A single turn carries every row of the set below to another of its rows. Some are shown first; where does it send the rows asked next?
K727: [  0  -6   6  -3  -4 -10 -12  -6  -3   4  -2 -13  -2   7 -11  -4   0   1
   3  -9  -1   4 -10  -4   0  -7   3 -10   2  10  -3  -7   4  -4   5   4
  -3   5  -9  -2  -7   1  -3   7  -5   9   3   2  -6   2 -10   4   8   0
  -1  -3   7  -8   5   0   4]
K602: [  9  -7  -1   2   4   5  -6   7   1   8   3  -6  -5   0  -5  -2 -11  11
   3  -3  -6  -7  -8 -10   8  -2  -5  -1  -2  -2  -7   1   9   2  11   2
 -11  -1  -1  -1  -3 -10   2  -3   1  -8   1 -11  -2   4  -9   2   6   3
   1  -7  -1  -3   5   2   1]
K837: [  3  -3  -4  10  -1   1 -13   2  -2   1  -6  -9   5  -1   3 -12 -14   8
  -2  -3  -3  -2  -9  -3   2  -2   6   2   5   9   3  -7   3  -1   5   2
   0  -6  -2 -10   5  -7   3   7  -3   1   6  -6  -2  -1 -15   3   9 -12
   3  -5   7 -13   2  -1   2]
K384: [  3  10   3 -11  -1  -3   4  -5  -5   2 -10  -3   2   2  10  -1 -16   2
   2  -4  -2   1  -6  -8   3   7  -5  -2   2   7  -3   0   2  -8  13  12
  -6  -5  -8  -1   5  -1   0  -6   8  -2   7  -4  -6   8  -4   0   2 -10
  -6   0   3  -8  -1   5  -3]
K519: [  4  -2   0   5 -10  -6  -9  -6   1   4  -9   4   0   1  -7  -1  -4  11
   0  -3  -1  -7  -3   2   1 -10   4   6   0   2  10   3  -2   3   7   9
  -4  -9   8  -5   2   3  -9   0   6  -3   3  -7  -8   8   1   4   7   3
  -8   1   2  -8  -5  -6  10]
K30: [ -3   2   4   1   4  -1 -13  -9 -10   3  -2  -1  -2   1  -7 -11   2   6
   0  -7  -6   6  -2   0   0  -3   4  -2   9  -3  -4  -1   0  -7   8  -5
  -7   1  -9   2   2   1   3  -4  -1   8  -7   0  -3  20  -3  -4   7  -5
  -1 -21   3  -2   4  -1   5]
K828: [  7  -5  -4  -7   0   6  -4 -10  -8   6  10  -9   1  -9   4  -3  -8  -1
  -5  -1  -4   5   3   8  -3  -2   4  -3  12  -1  -4   1   0  -2   6   4
   5   6  -3  -7   3   0  -1  13  -7  -2   8  -1   0   4  -4  -8   4 -12
  -5  -7   0  -2  12  -5  -1]
K578: [ -9  -5   5  -1  -8 -10  -6   4  -3  16   0  -9  -1   3  -2  -2  -1  -2
  -6  -2  -1   4  -2   5   0   4   3  -1   5  -2  -3   3  -3  -9   9  -3
   2   4  11  -3  -1   6  -3 -10   3  -4  -9  -3   4  15   2  -4   6  -6
  -6  -3  -4  -1  -2  -3   6]
K651: [  6  -1   4   9   1  -1  -5  -7  -1  -2  -1  -9   3  -3   1   3  -8   6
   3  -6  -1   5  -1   1   4  -1   1   5  -9   6   3   3   2   3  -1   9
   0   0 -10  -2   4  10   1  12  11   3   5   1  -4   3  -1  -9   0 -12
  -7  -2  -3  -6   3  -6   0]
K61: [ -3   8   0   7  -2   5  -9 -11   2  -3  -8   4  -2  -3   2  -8 -14   5
   2  -1   0   2  -2   0  -1 -10   0   7  -2   5  -4   0   6   5   9   9
  -6  -4  -1  -5   8  -1   0   3  -6   4   2  -6  -6   4  -4  -1   2  -4
  -3 -25   2   2  -7  -7   0]
K779: [ -5  -4  13  -3 -13 -11 -10  -6  -8   4  -7  -5  -4   6  -1   4 -15  -4
   0   6  -3   4   1   5  -7   2   2  -7   6   1   3  -4  -6  -9  11   1
  -1   3  10   0  -5   8  -2   0   4   2  -3  -6   0  12   0  -4   3   0
  -9  -2   1  -4  -2  -6   9]
K198: [  1  -4  -3  -4  -6 -12 -10 -10   0   0 -10  -5   7   0  -2  -1 -12   1
   5  -1  -3   0  -5   8   2  -8   0  -1   5   1   5  -6  -1  -6   7   3
   1 -11  10  -5   4  10 -10  -3   3  -1   6  -5  -1  11   3   0  -2  -5
  -9  -5   4  -6  -6  -2   9]
K958: [  2  -6   8   2  -6  -3  -7 -10  -5   4  -5  -2   1   0  -1   0  -4  -5
  -6  -7 -10   8   4  -2  -1  -6   3   3   1   5   2   2   4 -10  -1  -3
  -4  -1  -6  -6 -10   1   5  -3   6   5  -7   2 -15   0   0  -5  -6  -5
  -7  -1 -11   1   6   7   4]
K255: [ -1   0   3   4   3  -2  -7 -11 -10   3  -1  -6   1   1  -1 -12  -6   1
  -5  -1  -2   5  -2   3   1  -2   8  -5   9  -8  -7   6   5  -7   7  -5
  -8  -6 -11   2   0  -3   5  -3  -4  12  -4   1   8  15  -2  -5   2  -5
  -2 -12   6   2   6   0   6]
K644: [  5  -2   7 -12  -7   5 -11   1  -3   1  -4   3  -3   2  -6  -5  -6   6
  11   2  -4   3   0  16  -5  -2  -2   2   9  -4  -7  -5  -2 -12  15   7
   4   3   6  -9   3  -2   1   7   1  -1  -2 -12  -1   2   2   2   7  -3
  -6  -8   0  -6 -12  -3  -3]
K197: [  1   0   7   4   1   4  -3   6   8   3  -6  -9  10   8   5   0  -6   4
   2   0  -3  -4  -1  -3   0  -1   8  -4  -2  -4  -4  -6   7  -3   3   9
   5  -7  -2 -11   3   6   1   2  -6   5   2 -11   0  -5   2  -1  -8  -9
  -9  -7  -9  -9  -7   6  -1]
K566: [  4   2   4   1   0  -4   0  -2   5   2   1  -5  -5   1   2  -1  -7   9
   2 -11   2   3   3   1   7   5   3   5  -7   8   2  -1   3   3 -10   9
   2   1  -4   0   4   9   1   8   5   3   3  -5  -2   1   0 -10   3  -7
  -9  -5  -5  -6  -3  -8   1]
K825: [  3  -6   1   4   2   4 -11   4   0   8   2  -6   0   2  -9 -14   0   5
  11  -1  -5  -6  -4  -2   1   0  -4   4   4  -4  -5  -2   2  -8   7   0
  -3  10   5 -13  -2   9  -5  -6   0  -4  -1 -14  -2  -1   5  -1   2  -3
  -2 -10  -9  -7  -5  -1   5]
K610: [  8   0  -1  -9  -1   6  -1  -4  -6   3   7  -5  -5  -2   7  -5  -2   4
  -3  -7 -10   5   6   4   1   4   1  -3  16  -2  -5  -5  -1  -4   1  -1
   7   9   0  -6   2  -1  -1  12  -2   0   4  -2   0   9  -7  -8   9 -13
  -5 -13  -6  -3   6  -2  -2]
K231: [  0  -5   5  -9  -5  -5   0   0  -9  -2  -8  -1   3  -7  11   6 -16   6
  -3   3  -4   1   0  -3   5  -1  -2   2  -1   0   4  -1  -1  -9  11  11
  -4   1   0  -1   2 -12   1  -1   2  -6   6  -2   9   5  -6   0   2  -9
  -8 -10   1   0   3  13  -4]
K494: [  5  -1   6   4   4   4   9   7  -3   7  -4  -6  -2   9   2 -15   1   3
  -6   0   3   5  -3 -10   3   3  -4  -3   3   0  -5   4   2   1   5   1
  -9   9   1  -9  -3  -4  -1  -1   9  -2   6  -7  -2   3  -6  10   6  -2
   1  -8  -6   1  -6  -2  -2]
K896: [ -2  -4   8  14  -5   2 -11  -2 -15   1   9  -6   1   3   0  -6  -7   1
  -9   8  -1   1  -7   2  -9   0   1  -2  10  -4   5  -5  -4  -7   4   5
 -10  -3   4 -13   0  -8   4   2  -4  -9   6  -6   2   8  -5   0   1  -8
   6 -12  -2  -3   1   2  -4]
K477: [  1   4   6   6   8  -1  -4   5  10  10   1  -1   1   2  -1  -7   2   4
   7   1  -7  -1  -2   3   3  -8   0  -2  -4  -7  -1   6  -3  -6  10   8
  -6  16  -5  -1  -2 -12  -1   0   2   0   4  -8  -2  -2  -8   2   5  -3
  -1 -14  -5  -5   0   6  -7]
K593: [ -1   4  14  -6   0  -7  -2 -10  -5  -4  -8  -7  -2   0   6  -1 -12   3
  -2  -5  -3   1   1  -5  -3  -5   1  -8   6  -2   5   7   4 -13  12   5
  -7   9  -2  -1   5  -7  -3  -3   7  -5   4   7  -3  12  -5   7   1  -2
  -9  -5   7   0   3   7  -9]
K515: [  2   7   7  -7  -2   1   4   1   6   1 -10  -5   1   2   3  -6  -8   4
   4  -2   1   2  -8  -3   7   3  -1   1   0   6 -15   3  -3  -2  10  12
  -8   5   0   0   4   4   1  -8  10   3   0  -8   4  11   1   0   5 -10
  -1 -12   2  -9  -5   5 -10]
K859: [  1  -3   0  -6  -8  -2 -14  -7 -12  -2  -8  -9  -1   0   2  -1  -9   6
   4   1  -5   3   1  14  -8   5   6   1   5  -4   4  -4  -4 -15  10   9
  -3   0   6 -11   3  -1  -7   7   0  -1   0  -9   0   7   8  -5   7  -5
 -11  -2  -1  -6 -10   4   6]
K708: [ 10  -9   0   2   2   2  -5   4   2  10  -2  -6   2   9 -11  -1  -1   4
   2   4  -1   1  -2   2  -5 -15   3  -5   3  -5  -5   0  -4   2   6  -1
   1   1   6  -6 -10  -2  -8   2   5   1   0 -10  -9   1  -6   2  12   3
  -4 -14   3  -2  -6  -8   2]
K9: [  8  -4  12  -2  -4   0  -8   5  -4   1  -1 -11  -4   7  -5   6   3  -1
   0  -1  -8  -3  -3  -1  -1  -2   1  -9   3 -10  -4  -9  -4  -8   3  10
   2   4  -4  -2  -3  -7   3  13  -5   0   4   4  -3  -4   4  -1   2  -7
  -4  -8  -6  -5   5  10  -5]
K539: [  2   1   4   1  -6   4  -5  -7  -9  -3  -3   5  -4   3   2   0  -8   1
   3   5  -4   6   8   9   4   3  -9  -2   2  -3  -2  -2   9  -4   4   4
   3  -4   2 -15  -5  -9   5   7  -5   2   4   2  -4   1  -7  -4 -13  -1
   1  -7  -8   4  -3   4  -1]
K505: [ -1   7   2   5  -6   4  -7  -8   0  -3 -10   4  -1   2  -1  -9 -21   0
   0   2  -1  -2  -4   0   0  -3   7   5   3   3  -6  -2   9   0   1  12
  -7  -8  -1  -4   3   0  -1   2  -5   7   1  -1  -2   2   4  -2  -3  -6
   2 -19   1   8  -3  -7   2]
K34: [ -9  -2  14   6   2  -4  -3  -7  -4   9   6  -6   8   9  -2  -5  -5  -1
  -9   1   1   4  -4  -5  -6  -2   0 -10   2   5  -2   3   9  -5   5  11
  -9  -3  -4  -8  -3   6   1 -10  -6   1   2 -10   0   4  -3   6  -8   0
  -1  -9  -5  -1  -5   0  -1]
K103: [  2  -4   9   3  -5  -5  -2  -9  -2   7  -1  -1  -8   1  -1   2  -2  -2
  -9  -8  -5   5   6  -6   2  -8  -2   0  -3   0  -1   3   5  -9  -7  -2
 -14  -5  -1  -1  -8   2   6  -8   2   0  -7  -5  -8   2   2  -8  -2  -1
  -9  -4  -7  -2   5   4   3]
K249: [  7   1  10  -3  -5  -4  -1  -8  -2  -1  -5   4  -5   4   0  -2  -1   4
   6  -7  -9   0   1  -5  -5 -15   0  -4   5  -2  -2   8   3 -13  19   0
 -13   1  -2  -1   1 -12  -1  -3   6  -3  -4  -3  -5   7 -12   6   6   2
  -2  -3   0  -5   1   7  -4]
K774: [  0   0   2   3  -6   7  -4  -7  -7   3   2   4  -8  -1   3   1  -6   3
  -4   6  -3   5  11   5  -1  -7 -10  -1   0 -10  -1  -1   5  -3   5  -2
   1 -10   8 -15   0 -10   7   4  -5  -4   2  -4  -5   0  -8  -5  -4  -1
  -7 -11  -3   0  -5   1  -1]
K160: [ -4  -3   1   8  -5  -3  -6   6   7  15   3  -4  -8   4  -5 -10  -4   4
   0   3  -2   3  -9   7  -2   1   9   2   0  -2   2  -5  -2   0   6   0
 -13   6  10  -4  -3  -8   1   6  -1  -2   3 -14  -4   5  -2   0   7   3
  -1  -3 -11   0  -2  -5   8]
K720: [  3  -6   0   0 -10  -1   0   2  -2   2   1  -1   0  -3  13   5  -8   9
  -9  -2   3  -3  -2  -3   6   2  -9   6   2  -3   2   5   3   0   8   5
  -5   7   3  -7  -1  -8  -6   2  -1 -15   9  -7   5  11 -10   0   6  -5
  -9  -3  -4   0   1   5  -6]

K249 goes to K519
K602 goes to K160
K859 goes to K593
And these:
K34 goes to K197
K103 goes to K566
K828 goes to K255

A single turn carries every row of the set below to another of its rows. Some are shown first; where does it send the rows asked next?
K569: [ 10   9   3  -4  -3  -4  -2   1  -7   4 -12   8  -9   2  13  -6   5  -2]
K125: [ -8  -5   4 -13   5  -5 -22   0  -1  17  -2   4  -6   4   8  -3  -2  -2]
K320: [  0  -2   1 -12  -6 -14 -12  -8   5   9  -4   1   1   5   5  -3   7   1]
K313: [  3   0   0  -6   1   5  -4  -6  -8   5  -9  -3 -12  -5  12   3  -4  -2]
K223: [  2 -11   5  -2   1  -3  -7  -3  -1  15  -4 -10  -9   4  20   4  -3  -4]
K902: [ -2   7   3 -14  -1  -1 -15   2  -2  17  -4   7  -1  -1   5 -10  -2  -3]
K190: [  4   1  -1   3  -1  -2  -6  13  -6   5  -1   4 -12   4  18  -1   1  -1]
K156: [ 3 -1  0 -4  0  7 -5  6  4  4 -7  4  0 -1 21  5  7 -4]
K265: [  7   6  -1  -2 -10 -11  -7   2   0   2  -5   6  -8   0  21   4   2  -1]
K232: [ -3   1   1   2   2 -12 -16   4  -1   7  -2   5 -10   3  25   3  -1  -7]
K913: [  2   5  -2 -11   2   0  -3  -3  -9   2  -1   4  -9   5  18  -2   7 -13]
K41: [ 0  1  5  3  0 -5 -6  7  2  3 -4  3 -7  0 13 13 -6 -3]
K357: [10  0  8 -6  3 -3 -7  6 -8 17 -3 14 -6  5  6  5  1 -6]
K660: [  9  -3   1  -4   4 -15   0   0  -7  15  -1   8   1   3  14  -3   5   3]
K520: [  1 -14   2  -9   1 -13 -11  -6  -1  17  -4  -5  -6   1   9  -1   0  -7]
K554: [  0   2   5  -2   2  -7 -11  -1   2  12  -6  -5   1   3  -1  -9   4   1]
K399: [  1   4   3  -9   1 -12  -9   0  -1  11  -4  13  -2   3  26  -1   2 -12]
K504: [ -1   5   5  -5   1   0 -10   1   5   9 -13  -3  -9  -1  24   5   7   0]
K853: [ -3   0   5 -10   2  -5 -13   3   0  22   3   2   6  -1   9  -3  -3   2]
K5: [  0   3   4  -5   1  -8 -13  -1   2  15  -2   3   6   5   2  -3  10 -10]
K639: [  3   1   4  -3  -1   3 -10   3   1   6  -5  -1  -3   3  28   2  10   2]
K827: [ 0 -6 11  3  6 -9 -7  1  5 10 -3  1  2  4 18  8 -4 -7]
K227: [  2  -2   6  -7   5 -16  -9  -5   3   5  -4   5  -2   3  16  -9  -9   4]
K815: [-1 -2  3 -7  2 -3 -8  0  0 11 -4  3 -2  3 -6  6  6 -1]
K622: [ -1  -8   3 -12   3   1 -10  -7  -9   7  -2   2  -5  -5   3   1  -6  -1]
K105: [ -2  -1  -1  -4   5   4  -8   7   4   9 -13   2  -8  -3  21   4   6  -8]
K924: [  2  -1  12  -6   5  -5 -15   0   1   5  -8   8 -10   8   5  -2  -7  -8]
K950: [  2  -1   6 -22  -4 -12  -5  -1  -1  17   2   1  -6   6  12   0   4  -4]
K273: [  0  -3  -4 -15   1  -3  -9   6  -7  16   3   6  -2   4   7  -8   6   4]
K849: [  2   1   5 -14   4  -2  -6  -2 -10   4   4   2  -7   8   4  -3   8  -5]
K66: [ 5 -3  9  1  4  4 -4  8 -6  9 -6  0 -8  2 13 -2 -8  5]
K561: [  2  -1   4 -13  -3  -7  -3  -2   3  12   3  -1  -3   7  24   8   2 -11]

K815 goes to K273
K554 goes to K902
And these:
K660 goes to K227
K41 goes to K190
K223 goes to K313
K105 goes to K156
K622 goes to K849
K66 goes to K569

